In the data rows, 128 means zero.
Here are some rows, each followed by its group. Groups can overlap.
122 129 125 132 124 125 133 119 129 123 127 122 119 135 138 125 A
150 140 128  88 112 105 174 101 171 144 111 177 125 172 124 149 B
130  49  83 110 108 148 123 105 171  88 170 150 106 133 159 154 C
112 125 131 165  81  97  96 118  86 150 130 116 102 171  99  99 D
114  26  34 132  40 137  96  68 164  88 192 132  56 126 200 142 C
156 142 128  87 114  99 178 103 175 148 107 184 129 178 125 154 B
144  48  99 106 133 149 131 119 178  87 165 163 125 136 148 150 C
124 128 137 128 133 132 119 134 120 131 129 120 132 125 124 127 B
168 148 127  47 102  87 215  82 210 157  92 223 129 205 131 178 B
118 125 122 141 123 134 134 108 127 118 132 121 111 121 145 126 A
128 138 131 125 125 118 133 123 128 136 128 132 128 134 121 131 A
 78  55  80 140 159 169  91 185 143  57 165  90 176  55 181 161 C
143 145 127 107 151 132 153 126 149 130 122 139 149 108 137 149 D
168 150 129  72 203 166 195 136 190 103 121 162 182  77 163 179 D
121 120 134 141 132 127 110 151 111 130 130 120 141 130 110 121 E
109 255 232 154 241 129 137 241  57 162  42  70 242  77  56 106 C
 96   0   1 118  87 178  82 106 207  23 231 132  98  82 236 180 C
172 151 132  67 207 164 191 145 194 107 118 161 177  77 165 179 D
147 140 129 100 158 141 155 133 158 113 119 144 148 112 140 144 D
123 126 125 135 125 133 130 119 128 113 130 125 115 135 144 119 A
247   6 150  37 193 152 184  93 255  89 182 255 135 237  86 165 C
107  90 104 137 126 147 109 141 130 101 139 101 135  94 155 143 C
176 185 150 109  60  73 161  42 126 200 107 179  53 221  89  99 C
 59 224 175 168 195 134 108 228  49 140  70  25 209  45 110 116 C
109 119 105 173 113 153 132  95 127 103 137 119  87 118 169 117 A
157 149 125 105 122 128 162 106 150 145 124 150 114 125 144 135 E
138 132 132 116 144 131 145 129 140 126 122 133 137 118 131 140 D
178 157 132  51 224 169 205 145 210 106 116 174 193  59 178 187 D
 91 166 144 147 161 132 114 185  91 126 105  76 178  72 127 126 C
154 149 163  80 144  94 128 167 124 160 114 151 172 151  76 135 A
106 117 131 167  73 103  85 118  82 147 128 109  96 172  97  97 D
120 126 136 143 135 137 106 143 100 125 135 106 137 107 124 109 B
121 124 131 136 128 127 117 139 120 129 127 120 133 130 114 126 E
233 182 170  68  71  61 192  16 161 217 115 249  42 255  57 102 C
148 141 131  90 117  99 173 105 164 143 108 171 125 167 127 145 B
111 123 135 143 101 114 107 121 104 135 126 115 108 160 110 110 D
153 141 131  92 173 149 169 140 165 122 119 150 156  98 146 157 D
149 141 131  96 168 139 164 131 164 116 128 144 151 102 145 148 D
122 122 136 137 128 128 119 140 116 128 123 121 138 140 111 120 E
110 113 145 145 132 123  97 157 105 128 131 112 151 133 104 117 E
161 147 128  81 188 155 182 133 181 118 122 160 169  88 154 166 D
144 138 134  89 125 119 160 114 160 137 118 158 121 158 128 147 B
128  94 180 103 255 184 139 246 157  76 119 139 255  84 100 163 C
135 130 134 129 127 131 126 130 127 132 121 130 128 136 120 128 E
184 133 196  84 218 139 168 161 166 134 116 194 181 171  71 136 C
120 125 127 140 124 137 131 117 130 120 129 125 112 131 139 130 A
168 148 130  80 191 160 182 139 180 116 118 159 169  79 158 176 D
124 135 130 135 127 121 121 135 116 132 128 123 129 125 127 122 B
144 146 142 125 116 113 139 109 125 153 116 138 115 152 110 122 C
113 237 183 148 148 107 133 168  64 183  72  89 155 112  85 102 C
113 123 133 141 100 112 108 123 107 137 130 116 113 158 109 108 D
173 152 172  75 145  93 123 177 127 174 109 154 193 152  52 145 A
140 137 129 117 127 122 142 118 137 131 123 141 127 135 133 131 E
137 137 130 107 146 132 146 126 148 127 124 140 140 123 132 143 D
132 135 130 112 133 123 130 131 129 142 122 132 133 136 115 130 A
121 114 139 137 133 124 107 147 116 128 137 118 137 135 110 120 E
201 190 211  21 163  48 123 223 119 221  96 172 254 174   0 152 A
142 136 129 106 129 130 140 120 139 135 118 138 120 137 130 135 E
 64  85  61 228  95 193 137  37 130  52 151  94  15  92 247 109 A
146 145 129 104 161 132 160 132 154 128 125 149 152 103 143 149 D
110 123 111 149 123 146 135 101 128 107 135 118  94 121 156 120 A
 90 124 136 199 154 159  51 174  44 111 153  49 137  56 117  81 B
143 141 133 125 141 125 143 128 137 128 126 145 142 120 133 133 D
 96 162 144 140 148 130 120 158 101 129 110  86 159  97 123 123 C
 65  92  59 208 102 189 137  48 133  60 154  95  25 100 235 101 A
117  81  91 130 116 143 117 126 146  99 157 127 124 108 156 145 C
172 153 128  76 201 160 193 137 191 116 122 165 175  75 162 175 D
120 117 116 153 118 144 130 111 130 118 133 124  99 123 148 123 A
116 124 137 154 139 137 106 144 102 121 133  93 136 104 121 115 B
139  83 126 107 186 157 129 164 162  95 145 149 171 117 131 150 C
135 143 129 120 134 128 140 129 138 132 124 134 140 121 127 130 D
148 142 128 101 156 143 155 132 154 121 125 145 151 109 136 146 D
128 127 136 116 133 132 125 135 130 127 120 122 128 131 123 132 E
114 128 135 162 139 136  92 152  84 122 138  91 131  98 123 102 B
 99  98 143 170 135 127  73 178  83 125 132  97 162 135  84 111 E
138 205 139 133  62  76 138  76  89 200 101 129  75 168 112 100 C
151 149 148  98 134 101 129 155 126 162 114 145 161 141  90 131 A
136 130 134 121 127 122 132 127 129 136 127 130 128 133 119 131 B
130 136 133 120 130 117 139 125 135 133 131 131 125 140 127 137 B
 49  63 158 208 140 120  16 236  37 109 140  57 189 145  43  81 E
117 119 136 133 133 125 111 152 110 130 125 118 142 135 112 117 E
 87 110  89 181 109 162 134  77 130  90 144 113  63 116 195 114 A
137 134 132 125 125 120 137 126 137 133 125 140 132 135 120 128 B
153 128 177 107 221 152 143 189 149 114 115 155 203 118  91 142 C
126 126 132 137 133 137 113 143 113 125 129 117 130 116 124 121 B
253 235  88   5 106 123 255   0 255 165 107 246  44 113 236 195 E
150 146 122 103 122 136 157 103 151 135 123 149 115 129 135 138 E
123 126 131 127 117 122 122 124 119 131 126 117 117 144 120 122 D
 85 111 136 196  32  85  57 115  47 164 130  94  72 203  78  67 D
104 157 104 158  54 110 110  96  89 156 125  90  76 120 149 113 C
130 132 135 135 131 128 121 136 119 136 132 122 136 116 122 123 B
180 172 114  88 119 132 196  71 181 150 117 178  99 122 162 153 E
122 126 135 139 113 117 115 130 111 139 123 126 117 141 113 119 D
143 131 124 104 153 134 145 129 151 121 121 138 141 112 131 143 D
151   6  61  99  96 146 125  85 201  74 190 181  97 147 173 154 C
176 225 188 110 104  77 168  88 105 204  81 162 101 203  72  92 C
137 134 131 111 124 122 142 121 140 130 122 141 131 141 126 134 B
103 122 131 171  67  91  83 118  82 150 131 109  95 176  90  87 D
 77 111 139 225 162 172  20 193  22  97 165  13 141  32 117  63 B
121 124 142 146 130 122 112 143 110 123 130 120 142 136 111 119 E
112 120 138 154  84 104  95 124  91 138 124 113 102 168 102 100 D
132 133 132 125 127 119 131 128 129 136 121 136 129 139 125 126 B
154 142 130 102 165 139 159 132 161 117 130 149 154 105 145 150 D
 97 112  97 165 111 151 136  85 134  95 143 114  80 112 180 118 A
 77 109 130 188  37  84  56 117  48 162 132  91  69 206  71  73 D
161 156 163  83 142  95 126 171 122 164 112 155 183 154  69 139 A
161 146 157  90 140 105 125 167 124 158 115 146 172 147  77 131 A
144 149 121 111 127 117 151 108 141 135 120 145 122 133 143 138 E
134 131 131 118 130 131 132 129 133 131 121 128 126 135 123 131 E
120 124 149 114 178 140 128 170 136 112 127 127 165 111 118 138 C
127 129 104 135  78 114 125  92 124 139 138 126  89 142 141 122 C
149 137 128 104 156 135 158 127 154 126 123 142 147 116 139 147 D
128  69  80 127  73 127 116  86 147 119 164 139  81 137 163 140 C
 93 117 130 177  51  88  67 119  59 157 131 100  79 199  86  78 D
129 130 133 131 124 127 123 127 122 136 129 128 124 138 118 121 D
 80 188 109 169  59 105  98 120  61 167 103  56  95  92 148 107 C
119 128 137 144 137 139 106 146 106 128 129 104 134 108 123 111 B
183 168 191  58 151  79 125 188 124 193 103 163 220 161  31 144 A
123 125 137 135 129 124 115 140 121 133 125 124 139 131 116 123 E
 91 120 132 176  60  85  79 113  70 155 133 105  89 189  87  84 D
119 130 131 137 135 131 115 132 114 128 134 118 129 124 119 124 B
128 126 132 123 127 127 120 128 128 137 128 124 120 134 122 133 D
119 131 138 154 138 137  94 153  93 124 139 104 131  93 119 106 B
128 127 138 130 128 127 125 132 123 129 126 128 134 130 113 122 E
188 158 130  50 233 172 216 146 216  99 118 178 196  49 183 193 D
157 148 158 102 138 103 131 148 128 154 112 144 171 145  84 137 A
140 135 133 113 126 115 146 121 144 135 116 146 131 146 123 134 B
141 133 133 118 121 125 145 120 142 133 121 146 129 144 126 136 B
 89 128  98 159 109 133 106 139 100 117 133  84 132  78 155 134 C
 79 170 131 156 134 126 106 171  81 130 107  60 155  73 134 120 C
101 105 141 153 136 121  88 170  95 124 127 105 152 140  96 112 E
 92 105  88 179 107 170 137  75 136  88 146 108  62 117 195 113 A
158 158 123 101 126 119 172  84 159 137 122 157 110 123 156 145 E
133  81 117 119 159 147 129 145 161  99 152 144 155 117 138 149 C
121 125 133 128 127 127 117 142 124 130 121 127 129 135 113 124 E
128 130 132 138 129 133 120 136 118 129 123 120 133 123 122 119 B
  0   0   0 198  48 187  15 161 106  16 202   0 108   0 255 162 C
168 101 184  90 249 154 160 189 183  93 130 193 217 149  80 150 C
 94 111 130 171  62  88  74 117  72 150 129  96  80 186  89  86 D
117 128 130 148  96 109 107 119 104 146 130 119 109 155 106 108 D
174 142 176  99 170 128 157 133 152 148 117 184 153 176  83 132 C
 61  71 154 177 141 120  45 212  63 118 135  75 174 140  65  98 E
 56  71 155 187 144 124  31 222  56 115 138  64 175 141  59  93 E
Group E spreads out most along one direction. Which other group's direction of most spread is closest to that one?
B
Which group is second nearest to each row below, going by the average distance to the group's rows?
173 172 108  68 120 131 199  70 182 148 114 178 100 126 166 152 -> D
Which group is nearest to each row below, going by the distance to the group's nearest row?
162 146 158  89 142 105 127 164 125 168 111 147 171 143  77 139 -> A
 97 113 134 186  46  91  59 122  56 161 128  99  78 196  73  78 -> D
130 128 136 129 125 125 123 124 120 135 128 120 121 132 118 123 -> D
Which other group has its centre nearest to the centre of group D?
A
Which group is nearest to each row below, going by the average distance to the group's rows?
171 149 131  70 200 152 191 137 195 104 123 164 173  75 165 171 -> D
Group D spreads out most along one direction. Which other group's direction of most spread is closest to that one?
E
Which group is second nearest to each row below, going by the distance to the centre of the group?
104 109 139 148 131 127  89 163 104 122 126 107 144 139  97 111 -> B
126 125 128 129 126 133 130 123 129 127 123 128 117 125 133 124 -> B
120 131 126 136 133 122 116 133 119 130 130 118 129 123 123 119 -> E
110 113 145 155 134 123  90 162  99 122 135 104 151 134  96 112 -> B
126 131 134 128 130 126 124 131 122 130 130 125 128 124 124 129 -> E
139 132 127 103 124 121 145 115 147 143 112 150 126 158 124 139 -> A
101 109  95 169 114 154 137  90 131  98 140 119  79 115 174 117 -> C
121 129 129 139 127 134 115 135 115 123 128 119 135 122 121 116 -> B
Which other group has its centre nearest to the centre of group E?
B
Group B spreads out most along one direction. Which other group's direction of most spread is closest to that one?
E
Which other group has its centre nearest to the centre of group B?
E
Which group is nearest to each row below, going by the distance to the centre of the group?
148 145 126 105 128 125 152 112 146 138 125 149 120 130 142 144 -> D
Which group is second nearest to each row below, going by the distance to the group's nearest row?
169 202 156 122  72  71 154  62 108 196 102 161  70 199  96  99 -> B
156 159 171 108 167 116 152 142 131 146 107 160 159 160  87 127 -> A
